128 stands for zero in the data rows.
Each row of this table is followed by its label. One hidden rule gives the labels. It looks at one to three of the table's principal directions, none of them among the few with the most spread.
[129 168 115 181 155 147 149 120 123 171 150 159 120  99 117 115 113 177 123 147 127 151 120 114 115 102 162 126 114 147 194 134] 1
[122 116 136 109 136 104 129 125 124 111 129 109 123 123 123 138 124 103 125 150 117 108 136 136 114 136 113 116 144 149 121 151] 1
[128 127  68 121 108 170 129 158 157 136 151 172 123 142  89 110 129 144 135 161 100 142 121 176 143  94 126 139 112 134 135 102] 1
[139 169 108 129 197  84 171 103 161 145 157 135  74 104 109 127  85 134 124 197 104 104 124 152 104 120 150 119 141 135 170 161] 1
[119 120  80 119 123 148 139 142 152 124 163 157 117 135  91 128 115 144 130 195  93 125 121 174 131  97 115 129 130 158 149 125] 1
[109 150 101 102 163 113 139 115 163 110 170 138  90 133  97 124 102 127 120 211 102  91 117 173 123 113 127 137 131 146 123 138] 2
[ 97 143 194 142 130  98 107  91  67 103 101  94 138 117 194 155 141 129 112  65 157 122 134  50 121 158 113 127 125 119 115 134] 1
[154 112  72  38  73 145 116 180 160 120 126 106 166 176  82 118 135  86 148 163 104  71  98 183 109 119  64  88 121 147  95 133] 1
[111 113 117  75 119 115 119 142 137  89 130 116 123 152 106 126 141  84 126 151 113  95 135 166 130 133 101 128 133 131  73 122] 2
[126 183 126 193 192 133 158  83 144 185 142 143 114 132 157 118  88 208  95 148 156 133  94  81  93 104 180 147 115 115 208 142] 2
[153 136 102  96 134 150 129 150 186 156 151 127 146 152  78  85 114 111 128 185 134  84 107 173  97 113 131 113 116 143 118 144] 0
[132 133 138 161 150 117 137 104 124 153 122 135 114 106 167 137 105 155 117 125 123 142 133  91 103 125 132 132 132 136 178 151] 1
[133 130 166 129 142  85 138 127 102 120 105 125 114  90 137 126 143  85 134  82 133 136 172 113 126 155 129 107 132 110 108 130] 1
[120 131 172 146 143  84 142 104  94 115  93 120 114 119 179 151 136 127 119  60 152 148 151  81 140 156 134 130 131  80 119 110] 2
[142 115 134 141 126 100 159 132 113 128  93 142 114 127 156 147 139 132 133  67 136 168 151 113 154 143 133 127 132  71 130  90] 1
[104 115 104 127  98 158 111 152 106 100 136 152 122 121 106 125 159 118 143 121 100 158 145 154 165 115 123 150 128 138 103 100] 2
[110 127 148 145 115 149 105 125  98 118 137 120 140 111 133 127 143 130 135 121 131 134 131 111 135 129 129 139 130 156 122 134] 2
[139 144 136 180 121 139 141 124  91 159 113 142 137 101 156 140 132 170 136  80 137 172 128  81 134 125 142 121 121 122 182 119] 1
[ 98 146 130 157 149 149 173 149 120 141 166 189 107 103 130  97 148 158 138 169 126 136 159 139 136 102 123 153 108 138 135  69] 0
[144 139 184 150 143  80 167 116  89 142  86 112 132 112 188 143 140 131 135  53 168 138 148  65 125 162 126 109 130  78 135 106] 1
[136 124  83 121 111 130 151 153 136 130 117 168 118 142 110 125 137 130 133 107 110 156 141 155 148 112 122 122 117  89 130  88] 1
[149 150  75  96  98 202 110 170 188 156 174 141 174 169  41  71 129 128 141 191 139  87  80 193 122  94 134 114  95 148 110 121] 2
[111 187 164 191 206 105 138  51 124 163 146 112 112 114 170 131  78 186  87 152 158 109 100  56  75 122 171 136 128 137 202 184] 1
[136 118 179 153 146  57 162  95  87 115  80 115 109 114 191 170 128 126 125  42 152 159 159  70 144 167 132 115 147  60 135 113] 1
[126 162  70 141 138 179 149 154 153 166 169 166 126 133  85  98 122 175 131 198 111 126  99 165 120  82 143 139 108 163 170 113] 2
[161 100 104  46  88 143 131 188 177 114 136 114 155 167  73  96 152  66 166 160 131  78 122 204 143 136  93 111 126 117  48  99] 2
[154 120 111 145 125 137 118 126 142 152 116 129 129 121 121 131 112 136 126 114 120 155 122 128 125 124 151 125 133 128 159 153] 1
[169 158  97 165 143 136 152 132 131 177 113 133 127 118 110 121 118 155 138  97 133 165 108 120 131 119 178 117 129 102 182 136] 2
[156 116 146 140 136  87 129 117 102 128  80  98 112 102 151 153 130 103 136  59 124 164 146 102 137 159 151 121 156 102 136 154] 2
[119 120 135 127 135 112 106 107 119 109 116 112 108 119 149 147 120 118 120 117 111 136 133 116 129 138 130 143 143 134 125 154] 1
[ 95 103 143 109 151  90 111 107 115  82 128 108  89 108 141 144 126  85 117 151  92 117 159 135 119 140 115 148 160 157 102 164] 1
[ 91 107 122 159 115 150 112 123 111 118 128 173 120 122 147 132 136 150 104 111 112 170 156 116 136 107 124 153 115 133 139 108] 0
[146 103 163 125 109 109 118 133 110 129  96 110 152 115 140 128 141  89 132  75 143 132 155 104 115 152 115 100 134 119 113 143] 0
[163  84 123  89 102  93 148 156 140 110  94 124 128 140 116 139 142  77 149  87 124 138 156 159 153 153 109 102 144  80  88 105] 1
[ 97  91 169 154  88 147  67 120  80  91 112 137 137  94 153 133 160  99 129  58 121 174 175  97 154 142 122 150 128 137  91 129] 2
[124 132 107 125 116 159 113 142 144 128 156 148 132 123  90 111 129 128 133 160 116 128 124 161 136 111 132 130 117 151 124 127] 2
[140 130 178 148 141  92 135 101 102 134  90 102 131 120 185 142 128 125 126  59 160 136 138  67 121 159 134 124 136  87 130 134] 1
[135 122 148 146  92 134 131 143  73 130  95 120 154 116 159 139 162 130 152  52 142 158 138  85 146 142 114 119 128 110 129 104] 2
[167 138 111 121 125 125 159 138 130 169 116  98 153 142 139 141 111 155 140 142 134 107  88 110  97 126 112  96 136 142 182 147] 0
[108 153 104 109 163 145 123 117 183 134 176 136 116 155  96 104  98 146 100 227 125  78  97 167 100 101 137 144 114 161 129 144] 2
[188 106 146 130 155  81 157 108 176 163  96 113 130 142 139 116  95 100 123  93 159 121 140 114  98 151 147  99 146  62 138 158] 0
[114 134 126 170 103 174 119 144 109 132 136 181 124 106 135 125 152 169 139  94 131 189 141 127 181 115 147 158 100 117 129  69] 1
[135 126  98  91 163  82 168 124 152 110 127 109  93 152 110 134 114 101 132 166 108  98 125 163 121 131 126 128 160 105 118 137] 1
[131 154 136 130 161 118 138 105 144 151 138 104 132 139 142 133  99 157 108 169 144  92  94 109  91 126 133 121 126 150 162 158] 1
[ 87 133 151 134 135 105  96  92  81  94 119 100 116 112 165 161 126 127 106 116 111 125 131  87 115 138 115 137 140 159 134 164] 2
[134 109 141 119 121 116  97 119 125 108 113 106 123 116 125 140 128  96 129 105 120 138 137 132 138 147 137 129 143 131 106 155] 2
[105 151 151 203 148 119 134  95  69 144 105 148 112  89 177 148 130 172 108  63 131 187 148  56 126 125 157 139 124 119 187 130] 1
[166  92 123 116  91 120 147 156 119 127  88 115 146 143 133 145 149 111 156  67 137 155 134 130 159 148 120 114 143  83 113  99] 1
[129 143  97 113 103 181 101 150 151 138 155 130 156 147  85 109 130 142 131 168 127 110  91 160 130 107 130 128 107 161 124 129] 2
[125 158 107 126 139 181 119 137 180 157 186 152 142 141  82  81 112 153 124 213 138  90  97 165 110  95 141 137  99 163 132 129] 1
[134 141 166 139 137 104 129  95  90 140  93  64 149 141 201 171 116 164 118  96 158 112  87  50 104 153 120 123 142 134 165 156] 2
[116 156 103 119 151 170 124 133 186 149 180 156 127 150  91  79 111 146 114 213 133  88 105 169 106  95 139 148 101 151 121 124] 1
[153 136 185 144 156  41 179 106  76 124  76  93 115 100 172 157 137 100 144  39 158 141 160  71 132 178 136  93 156  63 131 126] 2
[ 79 151 156 150 136 153 122 120 112 120 166 160 133 117 134 104 141 150 115 157 144 113 141 114 123 112 119 144  99 151 117 101] 1
[ 85 176 102 125 192 138 145 109 161 128 194 143  86 132 105 103 103 157 111 252 108  77 104 162 102  93 141 165 125 176 142 140] 2
[126 127 129 123 106 137 108 134 102 124 115 107 144 124 135 147 136 131 129 113 121 132 115 114 128 132 117 119 128 154 136 141] 2
[132 113 111 123 117 118 125 137 116 117 100 130 118 129 127 137 140 109 128  86 111 157 143 133 142 132 132 130 136 106 120 124] 2
[135 115 171 147 133  83 146 105  94 120  85 113 119 120 194 159 132 129 130  53 148 152 149  72 138 160 122 128 142  79 130 115] 1
[123 123 100  93 125 139 136 160 157 122 144 151 122 141  90 100 140 103 132 166 114 109 139 181 128 114 115 130 117 132  94 105] 1
[156 139 117 100 109 157 145 173 160 158 138 133 169 156  89  91 142 124 142 147 160  97 108 159 121 122 121 102 100 122 107  96] 2
[118 128 106  94 107 173 106 161 156 129 161 135 155 147  76  94 138 115 127 189 124  91 113 176 115 106 111 124 107 174 100 125] 1
[157 156 140 158 157 134 125  98 159 175 128 111 142 138 137 122  92 167 109 130 165 122  88  99 103 129 171 123 120 119 171 161] 2
[111 165 156 137 169 120 141 115 128 139 146 127 116 115 143 106 126 136 120 155 147  99 128 112 106 129 137 139 116 137 125 127] 1
[120 171 141 152 166 134 117  91 140 153 152 115 131 126 132 115  98 157 105 163 147  99  97 101  90 119 153 130 119 151 162 169] 2
[132  87 157  94 124  78 108 111 141  97 100 110 123 134 146 144 117  74 109 101 126 113 160 126 113 157 102 108 140 107  89 154] 0
[119 141 191 207 180  37 177  62  44 136  72 121  85  69 237 192 112 165 109  32 134 186 170  11 114 160 139 118 155  89 210 145] 0
[113 120 166 123 140  85 146 116  99  99 110 115 112 121 164 145 142 109 131  97 139 125 154 106 141 154 115 133 141 100  99 109] 2
[125 140 149 133 116 153 136 144 125 145 138 138 158 136 134 109 144 147 132 128 162 115 121 116 126 125 118 123 102 129 119  94] 0
[158 149 107 145 140 117 161 133 113 158 103 113 124 126 134 145 125 154 140 101 129 152 106 113 133 130 153 119 140 111 174 129] 2
[117 114 118 120 115 149  98 137 131 116 147 134 123 108 107 124 129 113 132 161  98 129 136 154 129 119 119 135 131 176 122 148] 1
[118 121  92 108 130 135 119 139 156 115 145 151 108 132  91 113 124 107 122 164  97 125 139 175 129 110 128 137 127 137 112 132] 1
[161 142 129 186 119 130 154 126  98 179  83 140 155 126 152 135 131 168 124  34 160 184 124  69 125 128 158 102 116  77 190 115] 1
[160 138 109 165 138 147 159 136 144 173 126 144 129 130 126 125 118 174 137 122 143 162 109 127 142 117 166 135 126 108 174 109] 2
Which label does each new row get?
[136  99 132 153 100 126 110 120 106 118 102 138 134 116 134 144 134 117 131  59 122 178 152 110 150 136 135 121 137  99 133 131] -> 1
[139 155 148 148 126 184 132 154 133 166 160 130 161 116 113  80 148 147 157 155 165 110 111 128 127 120 144 140 108 155 123 107] -> 2
[ 85 136 173 179 130 134 127 114  57 111 126 140 120  90 177 136 161 149 136  83 137 163 158  73 150 134 130 160 128 132 128  99] -> 2
[ 99 147 131 110 137 140  82  88 154 124 146 100 149 173 143 138  91 160  76 179 142  74  74 107  83 116 116 131 109 165 139 172] -> 0
[160 132 123  94 124 127 153 157 147 143 123 102 145 149 115 117 136 116 152 142 146  97 106 148 127 138 120 114 131 119 110 114] -> 2
[115 120 142  96 147  91 147 125 134 104 137 121 109 128 135 130 125 100 127 165 119  90 146 141 113 137  96 122 139 135 104 129] -> 0
[136 138  98 131 152 129 127 120 158 147 129 133 107 133 121 129 103 146 109 153 112 135 112 143 115 114 152 139 128 135 157 149] -> 1
[118 102 159 130 115  96  93 108  80  87  87  96 116 105 160 157 145  84 132  52 115 157 158  95 146 161 128 136 156 114  99 154] -> 2
[ 86 122 134 129 134 136 104 112 123 108 148 138 124 128 134 120 125 125 104 160 114 110 140 122 104 113 109 143 124 162 121 144] -> 0
[115 151  97 104 149 166 111 135 184 137 183 133 126 146  73  91 109 134 115 234 120  79  95 184 106  99 140 143 113 180 119 148] -> 2
[190 150 131 168 123 122 161 139 108 190  79 116 159 121 138 128 132 149 143  36 166 169 114  81 124 141 165  90 123  76 180 125] -> 2
[100 169 159 140 156 149 136 108 130 135 174 121 130 131 156 118 120 177 128 192 157  82  95 106 120 121 124 155 113 158 133 114] -> 2
[137 112 137 100  84 162  96 152 147 132 135 127 175 146 110 107 138 110 130 133 146 102 121 141 118 127  99 107 104 146  97 125] -> 0
[119  83 133 123  76 149 123 170 106 103 121 159 147 120 108 118 173  96 149  90 124 160 173 151 166 130 104 124 122 117  81  78] -> 1
[181 110 115  90 136  88 151 133 188 150 114 119 137 154  98 117  96  88 123 136 137  96 130 156  94 138 120  77 134  92 127 156] -> 0
[116 102 180 168  89 125 100 122  47 114  78 112 160 100 171 156 164 121 126  17 146 182 159  59 143 154 126 117 132 122 128 126] -> 1
[128  80 151  99  63 128  95 152  88  83  98 105 149 121 146 164 164  94 154  72 120 149 146 126 171 158  89 121 138 133  79 109] -> 2
[128 165 116 139 179 141 137 108 189 167 169 146 121 142 101  90  88 156  98 204 145  91 103 146  87 102 160 132 108 141 155 151] -> 0
[ 95 132 114  94 173  97 142 104 163  98 163 124  88 149 121 136  98 126 104 223 106  77 119 163 109 118 114 145 141 151 118 144] -> 1
[117 120 124  90 157  80 127 110 147  99 134 114  94 125 117 132 107  82 113 168  98  92 146 152 101 135 112 119 148 139 110 169] -> 0
[112 118 155 129 116 122 139 137 110 114 130 151 133 118 143 121 149 116 136 111 138 128 162 119 136 134 102 124 117 114 102  93] -> 0
[143 137 112 132 154 134 143 119 177 148 144 137 115 149 118 120 102 154 119 165 141 122 104 150 131 119 157 143 125 111 139 123] -> 2
[117  88 121  94  97 135 111 148 130  94 131 127 132 137 115 128 145  91 139 139 108 120 146 158 140 130  96 134 138 141  85 121] -> 1
[130 150 104 154 129 172 120 130 150 167 148 154 144 135 111 105 114 169 112 151 135 134 105 129 111  98 147 130 101 145 166 131] -> 0
[123 127 140 116 146 100 126 116 119 111 118 107 104 117 147 139 127 108 129 127 116 120 137 123 126 143 125 139 145 131 115 144] -> 1
[137 138 141 117 110 154  97 123 147 137 136 107 168 154 122 119 121 137 122 132 160  99  92 120 119 131 128 118 109 134 115 138] -> 2
[121 138 130 120 148 119 160 127 128 133 143 120 128 137 137 120 125 135 132 168 133  93 121 123 105 122 109 127 135 138 137 126] -> 1
[114 136 166 130 148  91 125  98 103 109 121 107 109 107 169 148 123 120 125 116 129 116 139  94 120 150 118 131 140 130 124 146] -> 1
[135 100 111  93 114 133 107 140 160 109 127 124 126 148 102 113 132  85 131 136 116 117 136 168 135 130 123 136 136 118  82 133] -> 2
[145 153  66 134 146 171 132 142 175 160 176 149 113 121  62  99 104 148 141 211  97 124  98 186 124  91 161 137 128 168 166 152] -> 2
[ 96 158 112 161 143 154 117 113 114 125 155 153 108 113 122 122 127 160 121 146 113 146 122 125 139 105 151 158 119 145 147 124] -> 2
[141 135 138 160 103 129 161 131  99 152  91 144 162 157 168 140 143 172 126  41 173 160 121  73 142 131 125 111 106  56 151  72] -> 1
A new table starts here. A hidden rule labels the rows of this table. It goes by one to three of the table's principal directions, not those with the most spread.
[ 97 137 130 115 139 107 143 145 128 129 174 131 149 103  99 113 140 106 136  99 122 128 134 139 121 118 131 123 126 131 117 108] 3
[107 152 161 131  89 127 140 114 100 111 156  94 120  92 163 109  83 141 186  98 134 127 138 105 132 107 144 142 146  48 138 148] 1
[ 56 116 134 164 142 141 145 191 161  70 215 130 118 106  90 122 139  76 126 169 135 145  70  81 163 122  53 156 154  98 126 135] 3
[157  99 117 116 114 127 123 136 136 132  82 133 107 138 116 142 150 153 115 185 115 134 116 153 120 136 128 122  92 148 143 130] 1
[120 120 126 135 107 137 124 146 143 126 123 124 133 145 123 139 142 120 107 172 132 156  93 110 148 132 109 129 130 118 140 119] 0
[ 85 105 146 147 140 135 150 193 166  98 219 189 138  59  98  77 137  72 148 118 142 130 132 150 128  85 104 113 140 172 102 127] 1
[160  98 139 145  94 164 148 137 139 103 134 149  84  97 179  97  93 112 172 125 156 119 132 138 116 106 159 107 128 118 159 149] 0
[ 94 119 125 114 133  78 121 150 155  90 193 110 138 123 107 113 119  95 140 121 138 145  99 115 146 120  84 126 145 115 132 119] 2
[ 87 152 128 123 165 130 156 162 106 140 182 145 156 103 119 121 141 100 132  76 136 106 150 139 108 117 152 144 134 136  81 131] 1
[135 135  65 163 153 141 178 152 140 143 128 184 154 125  93 108 151  85  99 122 125 113 121  92  84 177 152 131 132 152 110  97] 3
[120 134 126 128 139 135 120 152 130 110 178 138 111 104 126 130  92 101 127 119 152 150 102 117 163 130 107 117 123 164 147 116] 1
[129 114 146 155 117 159 102 114 134  91 116 137 107 143 138 136 109 107 107 141 130 114 120 132 130 109 107 127 150 123 151 130] 2
[139 130 134 129 150 135 131 113 122 141 116 117 128 146 155 116 139 144 137 126 139 122 147 104 128 131 134 141 148 104 115 159] 0
[142 116 127 107 141 110  85 102 123 129  85  90 122 183 126 159 161 154  95 159 110 131 118 148 133 124 116 133 114 133 132 132] 0
[113  94 121 129 116  95 133 154 162 135  86 111 151 153 115 133 195 177 128 211 104 131 121 126 131 134  92 159 117 105  86 172] 3
[125 104 148 142 144 144 131 147 141 120 136 158 124 104 122  96 153 126 135 147 127 120 148 146 120  99 120 128 131 148 109 153] 0
[167 123 111 141  87 137 124  93 134 146  26  85 113 185 152 174 115 184 116 181 119 136 102  98 161 184 113 135 109  97 167 140] 3
[ 66 146 111 144 184 139 161 164 117 128 180 175 169 119  96 131 178  79  95  88 114  69 165 137  68 117 147 165 158 127  54 122] 1
[179 127 111 157 109 177 133 105 126 129  88 145  82 125 155 141  85 137 132 137 137 128 117 109 133 158 144 115 115 145 166 125] 1
[146 138 149 152 123 151  95  78 107 127  79 107 121 150 160 125 118 159 122 137 119 121 145 107 139 120 127 139 146 103 138 152] 1
[ 79 141  99 130 206 100 160 166 136 138 193 160 179 119  78 104 183  86 113  84 121 102 149 123  92 133 125 150 148 155  52 123] 3
[109 119 156 105 126 101 142 124 131 110 148  86 113 122 161 135 102 146 186  79 137  92 156 161 138 111 125 134 129  89 123 167] 2
[153 139 124 128 112 140 112 101  99 127  93  95 101 146 172 147 101 159 130 145 134 130 123  99 144 144 143 141 121  95 158 146] 0
[127 117 138 126 124 138 128 135 133 123 124 122 107 126 128 145 133 145 138 148 123 127 122 140 130 122 117 136 120 123 122 145] 1
[146 140 120 156 113 149 134  88 114 129  78 109 109 143 161 146 109 166 142 133 114 101 142  97 122 153 139 152 136  82 133 154] 1
[105 114 146 140  66 121 154 157 148 107 145 122 140 104 126 101 119 115 163 152 135 152  98 116 128 112 119 126 140  70 136 132] 2
[151 136 161 123  85 128  99  74 123 134 101 101 118 128 169 125  95 165 158 115 124 138 150 129 146 108 136 112 139 100 153 133] 1
[135 116 156 123 139 133  87 126 151 121 152 138 122 118 117 115 112 109 117 118 142 159 120 155 181 101  93  85 121 204 156 109] 1
[127 129  94 141 126 137 146 136 137 128 121 126 115 140 129 159 134 130 119 144 120 115 114 109 125 160 130 142 118 120 129 124] 0
[131 113 136 129  94 130 154 126 146 116 130 110 111 129 154 128 112 124 170 107 137 117 124 140 117 122 143 119 134  87 138 138] 1
[148  97 143  82 114 100 108 133 128 126  97 106 110 148 151 150 128 161 133 155 137 124 135 178 135 115 126 122 102 131 140 152] 2
[126 142  94 149 106 137 137 119 130 136 113 145 148 139 115 140 139 108  97 131 109 122 121 109 101 149 151 128 133 120 132  86] 0
[149  94 156 163 110 192 122 141 127 123  82 169 103 109 135 114 154 137 120 176 117 118 139 174 111  90 145 121 105 162 125 154] 1
[135 153 112 102 196 110 120 110 115 164 144 131 145 140 113 142 139 127 113  57 126 112 160 153 124 140 145 118 118 195  97 111] 1
[ 50 135 154  86 168  52 158 176 128 126 222 151 201  76  50  72 171  92 150  70 117 114 165 176  79  81 117 136 149 123  52 119] 2
[102  76 109 116 158 100 144 210 216 120 221 182 145  88  74 100 178  63 126 119 137 146 115 191 156 104  96  73  94 255 113  90] 0
[107 159 131 122 133 115 141 118 123 148 156 136 158 106 128 116 109 123 135  82 131 120 162 107 141 138 133 124 147 120 129 107] 3
[134 147 158 110 106 106 116 109 116 148 125 114 151 110 131  96 100 151 148 124 139 166 136 106 158 124 118 114 139 111 147 124] 0
[117 153 111 122 164 118 127 105 104 146 108 111 142 160 112 154 157 149 102 127 105 107 142 105 105 152 129 164 140  99 100 131] 1
[135 115 102 117 172 126 153 142 145 156 100 135 131 160 102 159 168 139 106 133 122 106 133 147 121 165 120 134 108 163 103 133] 2
[133 132 138 140  92 119 130 103 137 114 123  79 113 133 194 118  82 161 178 135 149 136 127  64 174 143 111 142 155  51 157 169] 1
[167 135 139  76 165 117  96 105 100 144 113  99 100 155 130 156  95 140 116  96 151 146 121 163 159 139 127 101  98 180 163 118] 2
[142 113 153 141 126 147 121 111 126 128  84 129 126 141 112 111 144 135 119 146 117 127 129 145 120 115 120 121 128 126 137 136] 3
[127 113 129 119 164 134  99 120 127 115 138 132 115 151 119 143 173 113 100 126 110 107 139 169  94  93 138 130 128 152 106 125] 1
[118  92 113 123 150 103 144 149 177 134 104 117 138 164  90 141 188 145 112 182 112 125 115 129 143 156  77 138 119 133 116 142] 3
[138 119 155  91 126 106 123 131 124 141 127 118 124 109 130 123 116 154 157 110 135 134 146 176 141 111 131 109 102 153 129 140] 1
[161 120  97 124 127 139 116 118 120 145  82 131 118 158 125 156 160 138  95 151 109 126 118 151  99 138 162 124  96 157 128 111] 0
[126 136 141 155  75 146 116 132 147 112 150 123 129 109 124 113  80  95 134 128 143 185  72 103 184 126 105  90 127 143 181  89] 2
[116 119 116 177  82 159 171 151 157  92 158 138 105 102 156 116  90  97 169 130 145 124  98  83 131 140 126 133 150  79 145 137] 1
[106 125 109 147 154 133 157 156 151 145 148 173 158 111 102 108 176 114 115 137 116 112 153 115 107 134 128 139 140 146  88 124] 1
[147 111  96 148 190 158 116 131 130 157  58 169 131 170 107 158 202 154  51 191 101  90 158 135 111 156 121 154 112 189  94 145] 0
[118 118 155 101 105 112 117 149 133 117 173 133 127  88 130 111 108 108 152  99 140 142 133 183 144  84 138  92 105 164 146 110] 0
[131 128  76 126 138 113 171 137 126 164  62 118 162 187  94 144 198 142  83 190 108 123 110  80  89 193 137 164 128  70 115 121] 1
[145 130 135 151 109 143 119 100 113 118  88 121 118 137 140 114 119 149 129 164 121 132 123  90 117 132 124 145 148  78 140 147] 1
[144 108 132 126  84 136 124 120 131 106 110 126 106 134 149 131 114 118 129 145 130 122 121 144 112 114 147 115 125 100 166 118] 0
[155  92  92 159 177 172 120 156 164 125 107 168 106 163  98 138 176  96  63 191 132 141  89 120 140 153  99 118 112 210 137 118] 0
[ 98 104 157 114 120 113 114 160 150  92 187 139 123 100 131 119 120 102 147 115 140 124 131 175 135  77 108 116 133 146 119 136] 3
[140 179 116 111 151 128 107  84  51 159  85 111 144 153 135 156 119 151  92  93 112 106 155 126  98 144 178 150 120 118 120 114] 1
[130 102 125 155 115 141 118 131 159 106 108 122 117 152 119 127 148 119 107 185 121 141  96 107 148 133  93 127 133 118 155 128] 1
[124 131 116 141 149 142 124 137 130 113 157 147 115 112 115 130 115 100 117 107 130 121 121 136 134 129 124 119 118 173 134 111] 1
[ 80 145 130 121 193 130 137 157 124 136 202 180 155  93  99 129 154  91 111  63 122  85 180 170 100 100 137 135 141 187  65 115] 0
[ 97 158 133 134 170 140 115 136 105 129 172 140 147 119 110 130 131  99 104  87 128 125 132 130 131 113 127 135 138 161 101 113] 1
Here are more rows. What is the label of each one?
[117 127 108 142 130 110 173 119 141 129 113 112 148 152 116 115 153 128 144 123 117 104 130  93  92 157 129 152 156  55 108 140] -> 2
[120 137 143 132 111 111 130 113 132 115 131  90 120 126 138 127  91 154 163 132 134 143 112  87 163 144  90 141 145  78 142 150] -> 2
[128 123 140 138 132 157 132 145 130 140 125 162 132 110 112 117 142 118 112 140 128 132 136 146 130 117 132 115 118 165 129 118] -> 1
[155 136 129 172 166 199 112 106  94 139  82 183 115 123 113 123 145 122  80 131 107  99 156 147  92 118 156 131 121 187 115 125] -> 2
[145 180 150 117 120 142  93  67  76 121 144  80  87 119 184 156  31 149 158  61 146 135 133 101 168 131 142 125 136 105 172 125] -> 1
[128 107 117 167 133 168 151 145 157 116 134 177 118 117 116 111 151  97 113 154 126 114 129 113 108 129 124 127 145 135 129 122] -> 3
[160 112 129 147  88 160 130 129 131 149  68 162 126 114 129 121 141 152 118 175 114 136 135 149 117 126 152 113  99 157 137 124] -> 1
[ 86 139 111 143 200 137 167 162 119 132 186 171 156 109 110 102 178  87 120  85 126  80 169 125  74 117 153 159 155 133  56 141] -> 0
[138  99 136 129  67 125 136 138 162 121 103 120 116 120 130 129 122 144 147 173 124 148 107 141 152 130 113 107 106 118 165 124] -> 1
[150 137 109 111 156 123 119 114 103 135 106 127 117 144 104 147 124 129  99 124 122 123 122 137 114 152 136 127 108 151 142 109] -> 2
[132 140 111 132 114 119 145 125 132 127 125 103 120 130 118 138 100 135 141 135 132 151  92  87 154 170 108 130 122 106 154 119] -> 2
[ 99 155 172 134 115 132 117 123  95 106 160 129 130  83 121 102  84 128 148 119 132 141 133 107 137 102 108 141 155  88 134 136] -> 2
[109 150 154 115  81 114 177 122 107 140 152 107 144  82 148  99 101 138 205  64 128 118 157 136  99 110 177 127 135  53 117 134] -> 3
[135 153 124 116 149 125 129  95  81 151  85 110 135 149 136 146 138 160 119 106 109  92 165 135  94 139 164 154 124  99 109 141] -> 1
[125 124 135 106 124 107 122 147 136 119 162 104 123 124 143 127 100 115 151 103 157 152 104 141 166 121 118 108 114 149 143 129] -> 3
[ 97 131 168 103 110 102 137 155 136 121 204 139 154  77 141  90  92  96 177  57 158 136 150 168 140  79 136  97 141 141 118 123] -> 3
[135 159  99 107 122 122 173 119  88 166  92 121 138 137 139 164 119 155 134  97 122  92 155 126  83 172 183 153 117  85 110 126] -> 1
[149  91 153 135 110 137  91 113 165 140  72 119 118 145 151 141 163 186 128 185 108 132 147 161 166 106 101 119 108 164 125 162] -> 0
[121 152 143 108 158 112  82  95  95 137 110  98 139 163 127 148 140 159  95 145 118 136 136 107 137 124 106 157 149 105 114 140] -> 0
[121  85 151 155  81 130 131 135 194  90 152 131 113 108 143  98 119 112 166 148 133 135 120 129 158 101  91 102 145 115 159 134] -> 1
[124 169 123 136 163 151 130 120  71 142 148 166 144 102 139 115 116 107 116  65 131  96 171 134  78 113 186 141 141 145  90 123] -> 3
[ 92 153 122 142 137 135 189 156 106 148 170 177 172  77 130  84 146 103 153  76 128  88 184 120  62 115 187 150 156  93  67 134] -> 0
[145 110  86 117 191 115 131 138 150 161  99 149 141 164  94 145 195 135  81 146 112 109 143 148 118 160 124 127 102 201 100 122] -> 0
[190 148 126 160 112 169 101  65 102 126  73 128  85 135 180 120  64 165 128 162 144 146 128  43 148 162 126 136 157  94 180 145] -> 0
[153 199  62 121 159 129 118  53  60 177  40  50 134 238 154 223 126 171  66 115 110 113 109  46 124 226 161 179 130  64 135 112] -> 0
